One vector is turned by the same rotation once a step. Each row is the vector after some number of steps, and that number follows the row.
The counts run from 0 to 1251.
[162 154 126 146 147 125 130 104 128 159 135 170  82 119 129 150 129  99
 146  93 154 159  89  94 141 117 152 177 113 103 168 126 100  99 136 133
 169 111 162 140  82 106  89 121 183 126 163 105  90 114 125 112 183 105
 104 119 102 116 127 172 132 121 150 112 142 132  57 133 146 134 116 150
 101 132 172 106 126 115 116 153  51 150 100]
827
[153 158 189 114 169 111 150 138 117 192 149 148  91  96 129  89 114  96
 135 112  80 115 110  92 143 123 118 170 118 145 163 130 101 137 138 140
 174 135 167 155 113 112 143  88 190 133 136 134 125 118 110  91 138 121
  93 122 140 110 138 136 142  75 156  91 133 137 125  75 134 165 121 111
  93 103 129  84 166 101 108 126 149 109  92]
1071
[114 136  78 107 114  87  79  89 109 147 178 140 156 165 106 137  90 143
 124 116 127 162 158 138 103  79  74 140 158  95 140 149 196  52  95 105
 105 103 111 144 127 129 102 175 137 105 119 148 120 170 157 103 117 111
 137 114 128 109 126  85 102 139 171 174 117 116  86 112 135 135 110 120
 124 124 136 113 143 166 156 154  95 155 136]
756
[187 145  76 135 116  99 144  72  79 201 169 110 143 115 106  78 118 136
 147 143 126 170  82 106 105 131 180 142 144 110 141 104 146  70 133 111
 164 128 150 106 106 142 108 115 173 123 169 105 132 137 137 148 124  80
 140  94 106 129 140 155 133 144 108  92 158 118  86 111  93 139 101 137
 121 145 120 134 130 125 134 123 111 146 134]
262
[120 183 155 153 101 170  88  82 138 161  70  84  99 100 131 145 162  90
 114 157 131 121 130 117 104  96 141 107  84 144 117  90 131 114 132 132
 119 107 165 137 106 118  94  70 142 154 169 102 101 119 124 167 131 131
 138 103 157 141 149 178 117 115 111  87 157 115 112  99 187  95 157 137
 153 126 141 159 170 160 132 113 112 154 109]
953
[150  75  56 119 149  97 108  94  89 150 113 139 152 164 106 132  87 146
 149 123 150 132 122 159 141 170  79 147 158  63 159 157 146 116 139 112
 119 103 161 105 121 146 116  77 118  79 146 148 158 171 109  80 123 161
 122 106 133 126 126  79 140 144 162 130  73 124 121 127  93 143 116 150
 130 154 173 101 124 135 137 152 118 120 144]
639
[154 173 147 134 119 132 146  65 100 146 129 161  79 137 143 182 123  81
 131 114 152 163 160 120 123 108 143 147 132 117 163 100 153 124 125 112
 141 128 183 166 111 127  80 102 161 130 126  96 112 129  82 111 151  95
  79 140 103 124 105 124 153  86 120 117 157 121  74 100 148 123 118 114
 127 129 179  81 146  97 126 130  83 159  88]
232
[143  97 113 171 168  87  91 126 136 141 136 152  86 139 151 132 126 121
 116  98 131 131  88 113 158 145  79 143 116  60 171 136 128 112 148 188
 133 119 179 112  97 125 103  92 117  79 126 123 127 147 134  78 156 166
 132 104 161 116  99 110 114  84 135 107  78 105  82 150 110 142 115 168
 126 172 128 129 131 107 128 177 136  91 143]
226
[101 181 219 171 141 138 126 121 130 174  94 148  93  93 142  76 137 105
 117 134 105 126 109 103 120  89 133 118  95 150 171 121 127 130  88 158
 133 114 169 125 127 143 110  94 156 183 126 114 113 123 120 135 134 112
  97 101 149 137  99 170 127  75 129  89 158 137 150  95 152 127 138 101
 143 141 122 120 177 131 106 141 149 140  80]
503
[129  99 155 162  93  76  85 118 141 140  99 147  94 122 135 110 104  91
 107 105 104 149  96 151 144 119  78 113 106 141 126  77 167  83  98 184
 136 102 164 154  95 158 143 121 159 138 126 124 133 123 111 112 126 163
 104 105 151 124 119  91 121 113 119 114 119 108  89 120 132 100 116 139
 145 157  61 149 155 146 132 131 142  78 136]
1087
[156 144 155 176 103 121 139  91 127 159  91 172  98 104  78 121 146  93
 142 113 116 160 106 105 147 136 137 106 127 180 174 124 132 109 121 139
 141 120 158 162  93 163 101 112 185 180 150 141 107 135 104 129 117 120
  98 108 117 122 145 153 135 134 103 119 171 168 102  97 151 101  89 136
 163 147 142 103 148  91 117 109 102 118  83]
169
[145 174 114 125 104 144  93  96 119 187 130  76 143 109 114  99 122 145
 118 161  96 135 105 101  84 115 152 153 117  97 102  91 124  67 123 105
 157  98 139  97  96 104 119  95 172 132 163 108 126 116 133 169 131  90
 158 104 120 146 166 170 125 158 105  86 162 105 108 107 141 131 146 131
 110 123 117 147 139 161 152 137  81 174 134]
685
[152 147 133 121 135 129 144  81  91 175 160  93 162 127 141  85 111 147
 121 143 130 136 128 130  81 110 134 154 120  66 126  76 150  89 104 114
 133 105 149 116 110 113 119  59 152 108 116  89 158 133 100 141 138  79
  96  96 141 155 130 124 148 121 146  54 148 106 155 112  86 137 151  88
 115 125 130 137 169 160 134 148 119 169 105]
595
[151 135 120 132 111  89 100  80 103 109 135 154  70 151 128 167 119  91
 121  86 152 152 162 152 132 112  82 140 129 119 156 107 191 117 114 136
 113  93 148 180 108 123 120 124 140 135  95 120 121 117  78  73 131 144
  75 141 139 123 106  77 114 105 137 142 127 132  86  78 168 117 106 118
 143 148 135  65 143 128 135 137 109 113  84]
849
[152 130 163 181 151 133 105 113 121 146  75 148  74 119 149 143 137  98
 120 118 133 100 116  98 139 131 104 121 119 123 182 156 123 165 166 175
 131 120 167 150 125 131 114  57 107 139 158 119  97 157 132  98 122 142
 124 110 154  98  99 144 131  63 135  93 122 136  95 113 165 140 133 154
 148 144 179  92 154  88 106 110 135 121  91]
320
[134 116 141 116 115 111 102 145 146 180 120 157 103 111  90  91 108  96
 135 118  62 167 106 136 146  98  75 145  95 165 137 160 114 107  87 134
 149 118 113 162  90 143 139 169 207 175 138 187 129 114 150  92 113 146
 136  94 127  97 159 125 112 141 175 150 134 141 134 106 142 130 105 137
 126 115 112 127 154 167 124 113 105  98 107]
158
[155 140 166 102 145 113 147 135 106 191 186 152 123 126 141 106  90 101
 144 111  84 125 125  83 131  96 117 195 119 107 133 143 122 122 116 105
 163 138 133 158  96 105 122 109 179 111 133 128 135 149 133  86 158  86
  95 121 111 100 132 153 142  98 177 123 125 133 106 107 101 159 112 116
  75  88 166 106 152 133 109 139 109 148  93]
1072
[ 92 126 161 115 126  99  68 144 167 157 143 146  95 113 140 142  99  90
 116  96  82 142 115 134 145  82  78 166  73 110 130  94 138  80 104 157
 146 117 142 123  75 111 129 161 183 144 126 148 121 113 140  91 163 164
 125 103 139 107 131 141 106 127 148 142 123 121  96 141 130 122 132 136
 100 112  96 144 148 178 143 143 103 103 131]
932
[146 113 161 122  89 132  90 136 127 162  87 140  99 107 110 134 103  68
 122 120  59 143 143 148 139  98  77 150  73 174 106 129 127 119 108 124
 153 125 148 188  96 131 149 135 194 160 158 143 146 133 116 120 110 164
 107 112 123  68 164 142 142 134 148 132 117 115 130  96 153 120 119 153
 135  95 136 137 159 171 106  89 117  97  93]
364
[118 163 173 183 145 114 133  82 130 131 116 174  97 134 163 142 139  96
 127  95 185 173 138 132 117 101 141 129 126  92 181  95 160 119  97 146
 121  92 169 147 108 116  77 102 143 129 110  89  89 113 100 123 165 113
  65 121 124 159  78 132 133  87 143 107 148 130 101 115 141 120 138 104
 149 149 162 102 155 120 120 178 107 149  76]
1005
[156  85  75 133 128  84 113 126 106 170 109 137 136 115  70  63 110 121
 143 135 113 129  63 154 165 170  88 124 148 136 144 141 131  84 126 152
 136 100 164  93 102 170 130 111 170 147 158 161 169 136 131 116 106 180
 132  73 153 137 148 117 105 149 130  92  94 162 130 117 122 132  89 153
 140 165 111 127 137 144 136 146 131  91 156]
341
[159 142 114 160 108 112 129  62 114 148 139 160 148 167 112 163 122 113
 143 120 179 177 126 126 115  95 155 124 160  89 159 103 176  86 126  93
 134 117 169 111 117 136  55 139 137 109 138  76 106 161 148 131 135  84
 108 113 106 141 121 135 136 115 115 133 142 126  63 168 108 121 133 122
 121 142 144 129 134 131 131 148  95 149 111]
767
[127 140 159 111 144 105 107 138 135 146 123 190  95 107 104 126 112  97
 135  99  99 159 131 125 133 111  72 170 119 150 158 163 141 103 100 130
 138  89 125 177  93 128 140 154 185 174 122 179 106 119 122  91 135 156
 108 117 129  88 130 116 104 129 169 162 124 157 116  84 154 123 102 141
 127 110 137  94 155 153 139 138  92 115  98]
220
[153  97 120 184  71 112  68 103 135 115  98 113  97 118 145 136 126 113
 118 108 113 153  78 139 120 129  99 101 104 115 121  82 140  83 108 168
 131 112 151 128  84 164 141 110 123 132 151 125 120 148 132 135 104 135
 140  82 160 117 134 125 124 130  82 102 116  99 104 128 122  95 121 172
 173 159  62 166 146 156 125 116 126  90 127]
224
[120 152 147 180  78 112 138  77 113 160  84 111 135 120 134 108 141 109
 107 161 143 143 115 135 121 120 151  81 145 129 156  94 168  93 140 147
 119 109 174 116 137 163  86  85 115 144 124  98 126 157 115 162  85 122
 128  99 159 146 113 164 127  82  82  91 134 121 101 111 136 121 136 112
 152 165  79 121 180 118 126 127 163 130 120]
769
[126 136 162 143 174 104 163 117 106 182 137 158 152 154 145  94  87 109
 126 130 136 148 116 118 131  93 142 146 116  76 177 134 136 128 114 126
 152 123 163 109 116 122  76 119 156 121 126  88 132 134 132 111 174 106
  87 104 120 127 111 148 139  83 158  99  97 132 125 172  78 142 140  96
  90 118 156 129 160 127 107 181 136 155 110]
1100
[111 136 125 114 149 126  96 117 114 178  85 124 124 100  72  80 134 137
 117 154  99 121 115 137 153 149  73 145 133 152 143 156  91 114 118 129
 127  86 151 110 118 121 133  91 178 157 160 177 128 101 118 112 121 196
 144 101 154 141 148 114  83 159 167  95 107 150 167  72 180 129 119 142
 127 128 136  90 155 152 157 135 104 139 132]
1081
[160 142 133 141 127  86 120 102 116 148 169 167  78 107 117 131 123 106
 133  63 115 170 100 122 147 120 119 156 125 123 167 100 157  78 118 164
 155  97 162 171  71 136 119 134 199 144 117 114 103 113  96  88 155 121
  87 125 130 129 121 103 135  87 134 121 151 128  66  95 131 121  92 120
 113 163 105  89 148 111 133 150 110  94 106]
376
[168 144 149 161 121 139 129 118 115 155  80 126  88 112 127 117 147 129
 145 133 113 127  94  83 123 124 156 104 111 147 149 140  99 146 121 127
 143 122 157 144 121 150 133  57 144 157 171 138  99 159 138 129  88 112
 138  96 144  91 142 170 126 121 134  85 156 147 128  75 138 135 111 181
 167 137 158 132 139 112  98  85 121 123  79]
619
[120  89 163 170 168 107 103 137 167 122 140 170  93 138 159 132 115 121
 118  82 132 150  61 111 128 113  97 130  86  89 161 133 118 120 108 178
 150  94 154 123  73 123 111 114 145 127 136 132 101 126 143  83 184 150
  97  89 140 108  85 132 120 120 164 105 114 129 127 159 117 109 122 177
 142 154 158 141 129 147 105 173 104 124  87]
493
[181 121 109 136 140 114 139 110  83 135 155 129 112 150 165 128 107 145
 151 110 140 122 139  89 117 126 116 126 160  75 162 157 154 146 138 114
 139 127 131 170 132 136 142  54 108 101 134 121 124 165 125  83  91  81
 124 123 133 101 117 106 151  85 170 123 127 127 107  75 112 161 110 155
 145 146 182  78 148  98 124 126 131 130  78]
1184
[100 149 121 118 130 127  78 103 151 171 132 127 124 138 135 178 113  83
 104 118 109 120 145 133 140  79  94 180  94 101 129 123 142  88 135 118
 136 129 157 129  89  78  77 154 153 104 150 120 111 133 169 103 180 155
 152 123 110 109 129 151 108 111 153 156  91 108  76 165 170 132 166 123
  66 111 147 124 141 157 154 153  94 147 150]
510
[139 134 121 138 120  86 148 103  85 178 174  93 171 143 134  73 104 130
 121 151 116 139 115 110 108  96 154 118 149  73 126 100 158 107 121 128
 143 130 146 110 129 141  93  81 145  96 114  99 166 162 138 143 115  64
 127 101 146 140 114 123 144  98 135  80 120 107 135 134  71 135 141 110
 113 140 105 145 167 139 131 171 157 155 134]
534
